In the rows, 128 means zero.
The rows below fall into families. The same turns and mirrors carry the whole set onto itself and the rows of a family onto each other. For each named row, which other rows are in its family? Write them in the order they are listed.
These 32 rows form 4 families of 8 rows each.
fola: [118 117 126  80 144 137 116 107 125 141 139 106 118  99 116 113 119 133
 114 167 129 137  99]
Des: [132 146 118 108 156 123 115 121 121 112 146 115 102  89 102 130 134 101
 105 154 102 109 126]
gumin: [132 140 119  81 151 140 119 126 134 119 158 107 110  94 122 113 108 132
  99 159 119 150 129]
lobud: [103 136 137 111 136 114 104 103 131  97 148 114  97  96 105 128 123 112
 121 142 103 130 130]
Rup: [138 116 135 130 148 119 139 102 144 110 119 109  96 111 122 139 114 101
 133 101 118 135 145]
zoraf: [146 116 140 107 141 123 139 113 147 118 124 107 113 117 143 122  91 140
 139 108 138 161 146]
Nize: [138 103 124 111 143 142 135 113 149 132 101 106 126 124 130 104  77 118
 123 124 143 128 116]
Feb: [160 115 117 146 146 118 106 116 115 109  95 124 155 129 124 113 116 120
 139 113 145 100 129]
kipi: [147 145 116 115 121 150 139 114 152 134 101 119 132 130 145 109  78 132
 132 127 125 139 109]
bof: [156 153 116  93 138 121 109 133  99 120 156 123 140  91 138 104 111 160
 121 158 132 137 128]
vifo: [163 129 137 124 132 104 134 115 112 124 121 124 134 109 156 120  97 153
 160 106 144 134 140]
kes: [158 128 119 130 149 125 130 118 138 111 112 105 103 119 116 123 105  89
 113 106 105 101 137]
fep: [155 131 133 147 136 101 135 102 111 113 116 127 120 103 136 137 121 114
 155  97 127 106 140]
bivar: [155 110 115 127 131 139 122 108 117 121 106 119 157 124 147  96  88 136
 131 119 157 128 123]
gub: [152 161 113 110 119 134 114  99 105 120 134 136 152 100 136 125 144 160
 119 152 122 132 102]
Nofib: [142 144 121 122 139 139 128 121 170 121  89 118 116 139 116 129 100 111
 132 126 109 123 117]
Dimuk: [180 135 121 112 133 125 125 131 117 122 123 112 145 122 153  98  81 149
 129 109 136 126 142]
bomem: [180 142 119 139 139 108 122 124 105 115 112 121 136 117 134 115 107 118
 133 104 120  87 138]
pepus: [157 123 122 101 143 141 136 124 150 119 124  96 113 125 138 107  79 120
 107 110 121 142 141]
vek: [142 107 126 131 158 122 120 119 146 120  89 111 121 131 107 121 105 100
 132 120 129  99 123]
solen: [148 158 117 118 138 121 104 107 121 110 122 133 135 110 106 141 165 138
 119 152 104 115 110]
vod: [163 156 107 142 115 143 122 110 123 119 102 135 158 130 148 110 102 136
 138 116 131 126 118]
Giri: [124 122 128  98 158 118 101 113 123 129 128 112 116 106  92 130 147 115
 122 163 117 108 108]
Vinis: [155 159 115 120 145 106 104 128  89 113 146 131 132  85 119 122 137 129
 127 151 117  95 125]
pani: [132 151 128  90 144 130 119 112 151 126 120 120 109 110 104 143 141 135
 112 161  99 129 102]
Voluk: [158 152 112 150 134 129 112 116 139 106  89 131 139 139 120 130 124 114
 139 114 113 110 126]
fodiz: [136 153 123  84 125 141 130 104 135 137 132 122 126 102 132 123 117 157
 112 161 116 146  95]
Vima: [143 129 119 113 146 115  88 111  91 119 135 125 147 105 108 122 159 138
 128 156 132 110 115]
gege: [111 135 142  87 129 120 105 114 133 108 153 111 114 102 124 113 100 149
 129 149 120 159 132]
Gazof: [137 125 117  95 131 135 104 104  94 132 146 119 152  98 130 105 129 154
 122 159 145 137 108]
lozu: [122 149 136 127 125  96 100 104  97 101 145 131 120  88 117 125 130 124
 142 142 112 102 125]
lenub: [129 149 140 104 118 101 100 116  98 113 153 128 134  94 136 109 107 163
 149 147 130 130 127]

Which other rows belong to the same family as kes? Des, gumin, bof, Dimuk, bomem, pepus, Vinis
Which other rows belong to the same family as solen? kipi, gub, Nofib, vod, pani, Voluk, fodiz
Which other rows belong to the same family as lenub? lobud, Rup, zoraf, vifo, fep, gege, lozu

The rows below fall into families. The same turns and mirrors carry the whole set onto itself and the rows of a family onto each other. For each named row, which other rows are in its family? Write them in the order they are listed.
These 18 rows form 3 families of 6 rows each.
Doseg: [117 139 144 144 163 156 110 108 149 108 150  80 126 135  98 100 117 142
 153 150 134 120 126 117 133  92 120 117 133 129 133]
Risat: [137 126  95 170 123 145 137 131 127 143 123 105 117 103  92 122  93 139
 147 140 140 122 117  96 165 101 168 126 150 128 130]
Sozit: [140 139 128 161 140 134 141 152 132 151 102 144 150 122 143  94 136 128
 145 127 130 110 107 127 178 145 150 130 131 133 154]
Ganed: [136 135 138 158 151 152 104 146 147 124 143 104 128 150 139 140 117 103
 152 136 139 132  84 172 157 114 134 140 151 114 136]
guli: [122 130  88 156 119 150 130 127 113 138 119  99 120  99 112 121  93 149
 152 128 138 110 132 101 179 114 151 131 150 122 140]
bisud: [128 134 126 148 160 158 116 111 146 101 140  83 128 124 114  87 112 155
 157 142 135 129 123 112 146  81 109 119 136 133 129]
bogo: [164 107 130 132 136 162 129 156 145 130 140 112 101 130 120 142 122 140
 143 185 117 150 119 142 157 139  95 129 108 120 155]
Bibo: [134 129 124 156 156 167 109 116 148  96 136  83 119 132 113  89 117 154
 169 149 132 140 131 128 130  96 119 121 127 134 131]
buz: [144  97  93 132 112 151 128 119 151 118 117 132 108 124 115 127 132 136
  99 119 118 123 112 103 151 115 123 155 116 122 157]
labit: [134 135  95 160 118 148 133 121 124 139 117  86 113 101  95 129 103 135
 158 142 138 111 133 103 164 108 161 127 155 121 134]
lita: [128 114  94 124 117 154 134 126 140 115 100 132 118 120 123 120 139 141
 102 124 121 116 121 114 166 131 112 158 116 117 169]
dal: [152 128 140 173 138 130 151 154 142 146 110 149 146 119 132  91 129 120
 128 118 121 120 101 132 156 134 148 133 119 130 147]
Sema: [155 115 130 132 141 150 133 152 153 139 143 121 101 130 120 144 124 155
 136 177 128 144 124 122 153 136  85 122 105 123 164]
vuvi: [139 137 139 177 142 131 142 156 135 159 107 138 148 124 140  99 131 123
 138 128 124 109 104 138 153 143 149 121 119 127 157]
vul: [142 148 148 152 152 135 117 146 150 132 149 108 130 142 138 151 127 108
 150 126 135 129  90 158 171 117 133 143 158 112 137]
Volos: [139  96  99 122 114 155 128 114 147 120 104 119 110 126 127 118 136 130
  96 133 112 115 111 111 152 120 108 146 114 113 162]
Fod: [151 111 151 125 142 147 125 136 152 136 144 108  97 131 117 139 125 142
 133 180 119 148 126 122 153 136  93 111 118 122 155]
lemo: [122 139 163 152 154 136 110 141 152 141 155  98 127 143 139 151 123 113
 142 144 122 127  90 159 164 112 134 130 144 108 138]

Which other rows belong to the same family as buz? Risat, Ganed, bogo, Bibo, dal
Which other rows belong to the same family as vul? bisud, labit, Sema, vuvi, Volos

The rows below fall into families. The same turns and mirrors carry the whole set onto itself and the rows of a family onto each other. For each named row, which other rows are in its family? Write them in the order they are listed.
These 36 rows form 9 families of 4 rows each.
mov: [124 158 101 108 127  95 107 117 129 141 134  99 126 108 135 129  93 178
 131 137 150 115 139 139 141 151  99 112 141 124 113 105 129 153 139 127
 116 110 118 128 138]
gogu: [126 105 139 127 153 128  99  96 114 159 118 161 157 113 130 128 105 141
 163 141 140  93 123 128 120 135 133 102 138 143  98 144 130 142 126 130
 139 119 111 137 106]
bubiz: [132  88 138 142 140 142 113 111 134 160 120 159 159 105 118 118 119 136
 147 147 130 106 110 119 114 136 136 116 141 146 100 148 128 135 133 118
 135 130  99 138 100]
gab: [131  85 136 146 149 141 108 112 114 146 107 150 160 108 137 124 107 114
 141 140 155 105 135 139 112 132 134 115 132 138 102 154 122 133 127 127
 143 140 102 149 102]
fusuk: [108 122 123 137 141 146 137 117 119 155 141 180 106 148 125 145  98 117
 121 127 129 143 143 139 110 124 132 154 141 151 130 120 123 150 159 129
 159 136 150 137 106]
Lodu: [109 117 139 138 128 139 139 132 121 139 153 152 102 161 128 142 109 113
 117 142 133 149 142 132  85 131 132 147 133 150 117 117 121 152 150 117
 136 131 160 109 127]
muza: [119  90 145 146 133 152  99 124 143 165 103 150 152 100 130 129 105 123
 156 137 158 109 133 125 121 143 135 117 143 135  96 145 128 144 128 120
 140 138  98 129 110]
supi: [128 143 130 105 106 117 118 122 124 147 125 103 119  99 132 116  94 165
 116 150 150 102 119 128 140 161 109 136 131 120 115  96 142 142 160 133
 120  93 115 117 126]
sekil: [148 135 100 147 113 104 120 147 156 123 135 125 112 127 150 110  81 140
 136  71 132 123 113 144 109 129 149 125 121 112 130 115 114 113 138 131
 120 144 123 115 105]
kupan: [110  93 140 143 135 141  96 115 130 157 107 142 150 107 124 121 110 117
 164 142 148 106 128 142 115 132 133  99 138 127 102 152 121 133 115 122
 134 135  97 140 114]
mareb: [149 137 110 150 117 109 115 151 150 117 139 113 106 123 159 110 100 127
 132  73 132 133 114 132 105 130 157 118 122 121 136 116 104 123 131 129
 119 141 122 133 121]
mesus: [144 139  97 151 120  98 111 142 144 113 128 113 106 127 156 120  90 136
 139  89 160 120 123 154 104 135 148 111 113 109 142 119 112 119 122 136
 121 147 128 145 108]
gurod: [134 140  96 142 112  89 108 141 143 129 134 137  98 125 162 130  82 127
 133  83 157 143 116 128 109 128 139 127 142 122 155 116 125 127 133 132
 117 149 136 148 110]
Teruz: [ 90 121 130 132 126 144 143 120 112 140 149 149 103 154 113 137 102 118
 121 145 122 142 138 151  95 123 116 148 135 139 130 125 119 144 146 128
 141 140 159 108 109]
dev: [130 143 116  98 126 116 127 105 128 130 136 101 123 100 137 126  89 175
 134 145 140 119 132 138 144 163  98 128 132 115 113 107 119 159 144 119
 119 106 108 122 140]
neta: [141 101 145 134 142 138 106 118 127 176 102 165 152 110 147 125 107 128
 157 148 143 122 132 135 117 135 137 120 138 136 119 155 126 138 120 124
 148 127  91 130 119]
Sabet: [137 161 101 127 124 117 115 141 138 126 131 115 114 127 159 124  86 136
 140  72 149 132 112 142 100 125 152 115 138 113 144 113 115 124 123 134
 121 153 111 121 107]
Vud: [112 133 105 155 135 152 140 121 134 149 154 160  95 142 133 140 115 124
 116 152 129 136 137 133  90 124 110 158 136 140 129 115 129 148 152 124
 147 135 153 113 101]
Sanis: [140 165 133 107 123 109 115 119  99 138 133 114 124 111 135 118  97 174
 131 155 149 112 131 135 132 156 107 135 150 115 118 111 136 142 152 132
 121 105  97 113 126]
Bup: [130 145 132 103 117 117 121 124 117 130 136  90 123 107 136 118 106 161
 120 152 147 108 133 116 137 167 116 132 132 121 117 101 125 147 151 125
 113  95 121 121 139]
gud: [115 147 120 104 107 114 118 123 117 146 128  96 113 107 125 118  94 155
 123 164 154 115 132 142 144 158 101 130 131 114 124 105 133 134 148 133
 113 101 121 128 140]
Tanal: [133  90 139 128 149 144 107  96 125 148 115 170 156 105 138 124 101 118
 161 142 149 106 112 126 108 140 129 112 137 142 103 140 124 138 129 114
 124 120  99 133 108]
bedaz: [143 140  83 143 114 110 118 141 151 135 142 125 104 125 174 124  81 128
 147  94 151 121 111 128 114 134 151 126 115 100 130 121 128 114 124 132
 119 154 126 136 108]
neka: [112 148 104 106 111 111 119 120 123 136 142 108 121 108 141 126 103 161
 123 156 148 110 135 135 130 152 101 122 128 105  96  96 146 153 157 123
 129 100  97 126 128]
Voni: [133  93 144 141 144 153  98 132 128 151 115 151 162 108 135 121 118 117
 158 140 150 112 133 122 116 144 145 108 133 139  98 139 117 141 123 111
 132 128  99 137 122]
munad: [103 123 118 142 121 149 152 128 142 161 151 161 105 149 127 139 100 117
 119 142 135 144 132 127 100 135 134 160 134 159 130 123 127 144 152 123
 135 146 159 122 111]
rom: [122 146  95 148  98  98 121 152 163 127 144 126 106 127 152 118  89 135
 146  87 153 130 111 132 104 138 152 116 124 119 135 109 122 128 134 124
 110 151 118 141 111]
vatov: [126 140 126 104 126 112 121 115 103 130 129  93 125 113 130 126 101 169
 115 158 154 103 134 148 136 153 102 124 121 114 111 107 132 149 146 127
 129 103 119 136 124]
sezem: [140 135  98 149 113 109 114 146 141 121 132 128 109 121 144 104  88 120
 140  85 136 128 112 148 114 126 146 125 126 109 150 122 109  99 133 135
 112 148 120 138 104]
Zep: [132  85 120 134 141 144 104 108 131 148 114 154 151  99 138 135 112 127
 150 146 140 111 119 121 105 134 140 106 142 125  90 155 137 131 126 137
 149 140 100 127 107]
zopi: [ 97 133 129 130 133 133 142 111 137 160 137 153  96 160 139 144 105 113
 118 133 147 144 146 141  80 121 127 150 146 142 142 118 123 150 140 114
 147 126 144 109 112]
verus: [105 125 116 147 129 136 143 126 118 135 140 149 102 151 133 143 101 114
 109 145 150 143 153 151  87 131 117 150 125 152 138 121 123 149 151 135
 143 139 164 122 112]
Bem: [113 128 120 139 135 157 144 113 131 146 145 167  92 146 129 146  88 114
 125 135 139 155 135 148  96 132 125 154 136 156 121 113 117 153 159 126
 142 141 146 119 126]
lofep: [121 139 119  98 109 106 124 124 128 133 139 100 129 107 119 127 101 186
 128 149 138 117 120 131 134 161 116 114 133 117 102 105 137 151 146 127
 120 112 108 121 132]
bav: [142 141 110 148 110  99 113 131 149 114 139 130  89 117 166 122  83 129
 150  85 150 135 100 137 100 135 138 122 129 117 143 117 114 137 129 130
 112 147 120 139 114]
Fos: [ 95 119 132 143 121 139 137 133 133 143 148 156 106 155 126 145  99 125
 125 135 136 142 139 140  84 125 115 149 135 144 123 119 130 159 145 118
 137 143 160  93 106]

Which other rows belong to the same family as Sabet? neta, Sanis, zopi
Which other rows belong to the same family as verus? gab, mesus, vatov
Which other rows belong to the same family as Bup? Lodu, mareb, Voni
Which other rows belong to the same family as muza? supi, sekil, Fos
Which other rows belong to the same family as Tanal? dev, Bem, bav
Which other rows belong to the same family as Vud? bedaz, neka, Zep
Which other rows belong to the same family as gurod? mov, gogu, fusuk

The rows below fall into families. The same turns and mirrors carry the whole set onto itself and the rows of a family onto each other. For each named row, which other rows are in its family? Write them in the order they are listed.
These 21 rows form 7 families of 3 rows each.
Dud: [ 97  96 128 132 129 116 158 105 134 114]
pufol: [117 130  98 112 136 170 137 133 151 113]
Bes: [129 122 124 132 122 115 139 139 102 113]
loz: [110 137  95 113 141 157 144 127 149 116]
Vopod: [117 137 112 155  95 136 142  94 126  90]
tutol: [ 95  83 134 146 107 150 133 117 150  99]
guku: [120 108 106 108 121 100 144 112 145  89]
vom: [108 124  89 152  92 141 141 104 151 111]
Zofi: [140 135 119 138 104 138 151  99 111  98]
lanul: [ 93 123 116 158 109 117 123 133 125 100]
Manas: [146  93 118 101 111 132 130 128 143  85]
Rugu: [131  81 142 119 122 149 148 121 127 112]
sesi: [131 111 139 111 149 136 137 141 145 111]
dav: [145 111 102 136  90 169 137 119 138 114]
zop: [110  98 109 124 101 127 121 120 163  74]
ninak: [139 127  94 128 109 132 159 105 126 127]
vudo: [ 96 120 127 129 147 118 137 130 159 106]
mose: [108 106 136 132 131 151 119 144 166  97]
bogu: [102 134  95 121 134 164 137 129 158 110]
mibaf: [127 109 130 145 101 149 114 150 118  98]
begu: [137 126 121 149  91 158 135 106 122  88]

Which other rows belong to the same family as mose? sesi, vudo
Which other rows belong to the same family as Rugu? Dud, tutol
Which other rows belong to the same family as mibaf? Bes, lanul
Which other rows belong to the same family as loz? pufol, bogu

The rows below fall into families. The same turns and mirrors carry the whole set onto itself and the rows of a family onto each other. For each named row, which other rows are in its family? Write them in the order they are listed.
These 30 rows form 5 families of 6 rows each.
lal: [125 106 127 149 152 119 130 140 131 169 129 123]
ribud: [ 88 128 103 118 140 136 135 149 134 109 128 126]
toki: [117 147 151 125 101 126 114 127 128  98 120 138]
fusul: [144 142 164 130 116 118  98 120 123 127 127 129]
tuze: [122 153 146 111 114 126 105 126 122  96 126 128]
nep: [140 126 147 148 121 142  92 123 146 125 134 142]
zusa: [105 133  98 120 137 151 123 137 133  99 130 129]
gomil: [ 94 152 115 111 123 140 137 125 129  99 122 130]
Menek: [ 96 136 131 123 118 138 110 143 145  95 132 138]
Gure: [100 145 119 112 117 130 137 134 119  94 115 130]
Zuz: [103 132 102 117 140 122 157 138 108 126 113 117]
zafuf: [145 121 150 149 130 110 131 123 117 165 117 127]
safo: [152 128 152 137 138 109 113 121 113 158 126 120]
gego: [140 134 166 143 108 116 110 120 129 133 120 138]
poga: [114 137 103 108 151 119 144 134 102 130 121 108]
rebo: [103 114 101 131 156 126 144 146 127 145 126 118]
gazo: [149 113 137 154 141 134 108 124 137 158 133 133]
nus: [ 99 139  99 117 147 134 157 127 118 131 119 119]
les: [119 137 128 128 120 151  99 129 144  95 132 140]
gipus: [126 119 117 135 146 113 153 132 107 161 114 117]
soke: [136 126 119 126 154 111 137 130 102 159 122 108]
vezol: [135 109 106 145 159 134 130 132 126 161 129 122]
zag: [120 129 157 144 113 129  97 134 150 118 133 142]
bofe: [135 114 155 155 131 122 106 133 142 154 132 134]
matib: [114 154 149 125 108 138 113 116 139 104 125 141]
zoko: [123 126 115 136 153 123 153 122 117 167 120 118]
kora: [105 149 115 101 129 128 127 133 112  97 122 117]
meko: [113 119  87 128 157 143 138 137 125 132 128 121]
laged: [138 140 165 144 114 128 109 111 139 139 126 140]
dob: [141 127 148 148 137 121 130 114 128 171 125 129]

Which other rows belong to the same family as ribud? lal, Menek, rebo, zag, bofe
Which other rows belong to the same family as zoko? gomil, nus, matib, laged, dob
Which other rows belong to the same family as zafuf? toki, Gure, Zuz, gego, gipus
Which other rows belong to the same family as fusul? tuze, safo, poga, soke, kora

